What is the hidden score of each row? Scores go from 0 to 20, and 10 is about the middle.
0.05 1.04 0.29 1.92 -1.64 -0.09 -1.32 0.57 -2.02 1.12 1.23 -0.35: 16
1.95 0.87 -1.21 0.38 -0.80 0.97 -1.22 -0.05 -0.75 -0.73 -0.99 -1.83: 0
-0.53 -1.13 -0.46 -1.49 1.62 -0.59 -0.07 0.15 1.30 -0.40 -0.65 -0.43: 7
-0.22 1.33 -0.08 1.34 -1.32 -1.52 -0.55 -0.29 -1.10 0.01 -1.00 -0.75: 9
1.68 1.64 -1.18 -0.04 0.34 0.40 -0.02 -2.18 -0.66 -0.46 -0.38 -0.85: 0
0.05 0.48 -0.28 0.89 -1.37 -0.98 -0.27 -0.43 -0.37 0.06 -0.14 -0.88: 8
-0.75 0.20 0.06 -0.56 -1.14 0.18 0.60 -0.03 0.05 1.82 0.46 -0.01: 13
-0.78 -1.61 -0.26 -1.03 1.31 -1.50 1.22 -0.05 0.94 -0.26 -0.23 0.12: 11
0.40 -0.99 -1.17 -0.75 0.86 -0.32 0.32 0.87 0.25 0.11 -0.64 -1.44: 6
1.04 0.28 0.20 -0.33 0.42 0.65 0.50 1.32 0.28 -0.86 0.09 0.54: 12
0.35 0.98 -0.44 0.59 -1.01 0.76 -1.05 -0.05 -0.45 0.92 0.65 0.13: 11
-2.62 -1.09 1.80 1.53 0.77 -1.04 1.73 -0.14 -1.09 1.27 0.84 2.42: 20
-0.52 0.55 0.96 -0.13 -0.79 -2.02 0.61 -1.17 -0.09 -0.17 0.01 -0.73: 8
1.73 0.42 -1.87 -0.31 0.46 0.38 -0.49 -0.67 0.14 -0.10 -1.15 -1.82: 0
-0.31 0.15 0.99 -0.81 0.44 -1.77 1.12 -1.09 0.28 -0.79 0.20 -0.11: 9
2.06 1.95 -1.09 0.69 -1.46 0.80 -1.02 0.16 -0.48 -1.27 -1.12 -0.65: 2
-0.10 -0.85 0.34 -1.27 -1.00 1.14 -0.43 -0.20 -0.10 1.57 0.56 0.00: 11
-1.34 -1.89 -0.32 0.74 0.72 1.08 -0.48 1.44 0.14 1.56 0.42 0.46: 20
1.22 -0.14 -0.46 -0.73 0.90 -0.52 0.35 -0.60 -0.16 -0.15 -0.95 -1.58: 2
0.12 -1.89 -1.27 -0.67 1.57 1.73 -1.65 1.61 1.13 0.10 -0.15 0.05: 11
1.16 1.25 -0.01 -0.15 0.29 0.44 -0.34 0.82 -0.04 -1.43 -0.05 0.01: 8
-2.00 -2.06 1.38 1.10 0.81 -0.68 1.31 0.67 -0.73 1.91 0.14 1.74: 20
-0.14 0.69 -0.53 0.15 0.11 -0.18 -0.15 -1.48 -0.45 -0.56 -1.08 -0.41: 5
-1.53 -1.85 0.37 1.14 0.23 -0.55 0.16 0.46 -0.70 1.24 -0.56 0.26: 19
-0.83 -0.19 -0.55 0.49 0.32 -0.25 -0.01 -1.07 -0.61 -0.08 -0.25 1.12: 13
1.54 1.73 0.36 -0.15 -0.98 -0.86 1.25 -0.37 0.77 -1.84 -0.80 -0.08: 4
-0.63 0.26 -0.08 0.46 -0.76 -1.44 -0.76 0.01 -0.07 0.00 -0.89 -0.28: 10
0.46 -0.87 -0.26 -0.69 0.77 -0.55 0.36 0.72 0.18 -0.79 -0.97 -0.94: 7
0.30 0.52 -0.25 -0.28 -0.75 0.98 -1.10 0.13 -0.63 1.15 0.25 -0.29: 9
1.17 1.30 0.82 0.42 -1.33 -0.05 0.06 1.16 -0.43 -0.87 -0.14 0.44: 12
-0.76 1.78 2.34 -2.25 0.48 -0.15 1.68 -1.36 1.31 -1.48 1.20 0.97: 10
-1.85 -0.38 1.58 1.08 -0.66 -1.08 0.60 -0.32 -1.94 1.25 1.54 1.01: 20
-2.09 -1.11 -0.20 1.06 0.23 1.06 -0.92 1.61 0.39 2.23 0.34 0.32: 20
0.75 1.63 -0.10 0.28 -2.61 1.17 -1.64 -1.05 -0.95 1.08 0.58 -0.71: 6
0.42 0.76 1.00 -0.89 -0.42 -1.33 0.13 -1.16 0.14 -0.62 -0.15 -0.35: 6
-1.18 -0.08 0.03 -0.70 -0.34 -1.51 0.56 -0.24 0.96 -0.14 -0.21 0.34: 11
1.04 -0.08 -1.27 -0.13 0.27 1.18 -1.12 0.00 0.49 0.22 -0.89 0.06: 5
0.26 -0.34 0.68 -1.90 3.46 -0.79 2.33 -1.11 1.42 -1.39 -0.18 1.18: 9
1.41 1.77 0.32 0.72 -1.76 -0.16 -0.44 0.97 -1.01 -1.05 0.49 0.11: 11
-1.33 1.17 1.71 2.55 -1.42 -1.08 1.15 -0.96 -2.88 1.29 1.60 0.72: 20
0.79 -0.23 -1.24 -0.97 1.06 -0.68 0.78 -0.60 1.36 -1.07 -1.12 -0.56: 2
0.53 -1.26 0.13 -0.30 0.75 0.45 0.32 1.19 1.22 -0.60 -0.58 -0.31: 11
0.16 -1.43 -0.59 -0.74 0.79 -1.03 -0.10 0.33 0.32 0.05 -0.77 -0.83: 7
-1.05 -0.13 1.25 1.40 -0.50 -0.70 0.18 -0.31 -1.99 1.41 1.69 0.65: 20
1.77 1.57 -0.35 0.22 -0.37 -0.29 -0.34 0.46 0.39 -1.56 -0.04 -0.39: 5
0.85 1.54 -0.04 0.61 -0.49 0.66 -1.75 0.79 -0.62 -1.67 0.68 0.08: 9
-0.68 0.61 0.21 -0.30 -1.64 0.31 -0.18 -0.35 -0.63 1.14 0.66 -0.26: 11
-1.14 -1.07 1.83 -2.74 1.70 -2.11 1.91 -0.90 1.59 -1.26 0.69 1.32: 13
0.39 0.03 0.22 0.51 -0.13 -0.46 0.42 -0.05 -0.16 -0.58 -0.62 -0.30: 10
0.23 0.02 0.18 -0.11 -0.24 0.24 0.59 1.93 0.33 -0.40 -0.25 0.70: 15
0.74 0.61 -0.50 -0.02 -0.12 -0.42 -0.74 -0.57 -0.61 0.06 -0.88 -1.92: 2
-1.87 -1.43 1.60 1.86 0.92 -0.28 1.94 0.15 -1.77 1.42 0.58 1.03: 20
-0.38 1.93 0.04 -0.03 -0.34 0.35 -0.48 -1.61 0.24 -0.48 0.23 -0.20: 6
-0.07 -0.34 0.44 1.70 -0.73 -0.56 -0.53 0.93 -0.63 0.58 0.21 -1.02: 15
-1.71 0.75 1.28 -0.05 -0.94 -0.20 0.44 -0.54 -0.48 0.85 1.29 1.35: 19
0.98 0.11 -0.71 -0.50 0.47 -0.28 0.22 0.57 0.22 -0.48 -0.94 -0.88: 5
-0.46 0.64 1.16 -0.76 0.44 -2.01 0.44 -1.40 -0.09 -1.00 0.06 -0.05: 8
-0.25 -0.25 1.79 -2.26 0.40 -1.65 1.60 -0.97 1.30 -0.32 1.14 0.29: 10
-0.92 0.24 -0.02 0.43 -0.36 0.66 0.67 -1.02 0.65 1.07 0.49 1.89: 16
0.97 0.42 -1.25 0.79 -1.07 1.47 -1.81 0.86 -0.45 -0.12 0.30 -0.73: 8
-0.55 -0.47 -0.94 0.59 -0.14 1.49 -1.39 0.78 0.07 0.87 0.81 0.40: 14
-1.61 -0.34 1.47 -0.17 -0.36 0.43 0.95 -0.06 -0.46 0.98 1.66 0.91: 20
-0.40 -0.70 -0.08 -0.52 -0.14 -0.62 0.01 2.35 1.36 0.33 0.81 1.10: 18
-1.05 -0.67 1.87 -0.94 -1.10 -2.21 0.84 0.00 -0.96 -0.35 0.05 0.23: 15
0.01 -1.36 -0.97 -0.84 0.75 2.28 0.70 -0.05 0.80 0.23 -0.05 1.63: 13
-0.09 -0.50 -0.05 -0.07 -0.58 -0.87 -0.46 -0.14 0.34 -0.12 -0.57 -0.28: 9
0.50 -0.30 -1.05 -0.79 1.78 0.63 0.47 -1.31 0.61 0.23 -0.58 0.20: 5
-1.08 -2.47 -0.33 -1.59 0.33 1.05 -0.33 0.45 1.68 1.71 0.60 0.59: 14
-2.56 -2.34 1.55 0.65 1.39 -0.92 1.36 0.87 -0.22 1.19 1.42 1.50: 20
-0.24 -1.35 -1.08 -0.47 0.81 1.42 -0.97 1.81 0.72 0.48 -0.27 0.47: 13
0.57 -0.12 0.04 -1.48 1.42 -0.74 0.32 0.84 0.68 -1.15 -0.10 0.32: 9
-0.60 -1.71 -0.42 -0.92 0.73 0.91 0.68 0.37 0.68 1.25 0.11 0.98: 15
1.09 0.37 0.37 -1.08 0.18 -1.22 1.58 0.43 1.08 -1.79 -0.61 0.73: 8
-0.14 0.03 0.39 -0.01 -0.39 1.05 0.30 -0.61 0.71 0.44 1.00 1.30: 14
-0.54 0.06 0.02 -0.24 0.62 0.55 0.92 -0.34 0.93 0.23 1.32 1.74: 16
-1.22 -0.49 1.00 1.16 0.11 -0.47 0.41 -0.32 -1.84 1.49 1.39 0.50: 20
0.09 0.95 -0.66 1.53 -1.23 2.09 -2.13 0.62 -0.64 1.15 0.93 0.38: 14
-0.85 -0.15 1.85 -0.90 -1.17 -2.07 0.72 0.40 -0.34 0.18 -0.25 0.25: 14
-0.35 -0.97 -1.14 2.04 -0.37 1.87 -0.37 1.06 -0.46 2.53 -0.47 -1.11: 15
0.80 1.02 -1.00 0.62 -1.17 -0.23 -0.49 -1.60 -0.79 0.01 -2.07 -2.11: 0
0.16 0.04 -0.47 0.05 0.07 0.43 -0.38 0.74 -0.41 -0.05 0.18 -0.51: 11
0.40 -0.93 -1.71 0.26 -0.38 -0.45 -0.58 -0.54 -0.68 1.04 -1.34 -1.77: 4
0.63 0.26 -1.55 -0.18 0.33 2.45 0.35 -0.25 0.60 0.19 -0.01 1.15: 9
1.93 1.61 0.00 0.51 -0.96 0.46 -0.65 0.66 -0.54 -2.05 -0.11 -0.25: 6
1.55 0.40 -1.34 0.59 -0.41 1.25 -2.04 1.19 -0.44 -0.61 -0.74 -0.43: 6
1.29 0.18 -0.42 -0.16 -0.69 1.92 -0.97 0.65 -0.32 0.19 -0.19 -0.51: 7
1.45 1.87 -0.35 1.76 -2.17 0.80 -1.54 -0.53 -2.40 0.72 -0.59 -1.19: 6
-1.46 -0.38 -0.05 -0.91 -0.04 0.83 -0.11 -0.25 0.40 1.17 1.94 0.56: 15
1.67 0.78 -1.23 -0.07 0.14 -0.48 0.10 -0.98 -0.73 -0.76 -1.21 -1.53: 0
0.88 -1.26 -1.07 0.46 0.12 1.25 -1.49 1.40 -0.46 -0.37 -0.14 0.07: 11
-0.91 -1.59 -0.39 -0.38 0.03 -1.18 0.15 0.30 0.02 0.73 -0.36 -0.17: 12
0.55 -0.11 -0.84 -0.16 0.08 2.00 -1.53 1.71 0.31 -0.16 -0.09 -0.20: 10
-0.07 2.03 1.63 1.63 -2.41 0.21 -1.12 -0.30 -2.44 0.73 1.62 -0.35: 16
-0.14 0.57 2.05 -1.22 -0.61 -1.86 0.68 -1.48 0.42 -1.33 0.61 0.34: 9
-1.52 -1.06 0.78 -0.65 2.94 -0.02 0.94 -1.95 1.25 -0.43 1.68 2.06: 16
-1.47 -0.55 -0.41 -0.02 0.73 -1.09 0.36 -0.31 0.72 0.15 -0.34 0.32: 12
0.77 0.63 -0.93 -0.55 0.23 -0.46 0.60 0.83 0.94 -1.00 -0.66 0.06: 7
-0.09 0.57 -0.63 0.77 -0.71 2.00 -2.27 1.01 -0.48 0.74 0.50 -0.18: 12
-0.02 0.41 1.74 -1.93 -0.15 -1.41 1.12 -1.48 0.81 -0.99 0.23 0.26: 7
1.62 1.64 0.27 0.14 -0.85 -0.39 -0.10 0.62 0.18 -1.05 0.16 -0.47: 7
-1.24 -1.25 -1.18 -0.72 0.58 0.11 0.30 -0.99 0.43 0.79 -0.83 0.17: 9
-0.40 0.23 0.02 0.01 -0.26 1.02 0.80 -0.40 1.41 -0.43 0.80 1.53: 14
-0.53 0.82 0.39 0.94 -0.27 0.18 -0.60 -1.23 -0.74 0.18 -0.05 -0.05: 11
-1.07 0.13 1.63 1.80 -0.71 -0.24 0.81 -0.65 -2.91 1.09 1.35 0.47: 20
-0.27 -0.78 -0.90 -0.13 0.58 -0.43 0.96 -0.68 0.17 0.30 -1.17 -0.97: 7
-0.59 -0.33 0.09 -0.88 -0.33 -0.85 0.14 -1.51 0.78 -0.46 -0.38 -0.33: 6
1.67 1.48 -0.41 0.19 -1.12 0.18 -1.06 0.95 -0.51 -0.88 -0.45 -0.63: 6
-0.09 -0.50 -0.88 -0.30 -0.75 -0.39 -0.60 -0.26 -0.16 -0.22 -0.76 -1.09: 5
-1.37 -0.35 0.17 0.29 0.62 -0.90 -0.01 -0.41 0.18 0.66 -0.48 0.87: 14
-1.20 0.68 1.12 2.62 -1.25 -0.76 -0.75 -0.78 -2.60 0.77 0.52 0.04: 18
1.00 0.15 -0.37 0.26 -0.15 1.21 -1.39 0.82 -0.94 -0.33 -0.12 -1.11: 8
1.27 0.75 0.07 -0.46 0.86 -0.49 0.50 -0.05 0.09 -0.65 -0.93 -1.14: 4
-0.37 0.79 -0.38 -0.08 0.10 -0.31 -0.17 -1.44 -0.25 -0.22 -1.02 -0.30: 5
-1.00 -0.93 -0.16 1.44 -0.23 0.73 -1.07 1.11 -0.23 1.70 0.05 -0.03: 18
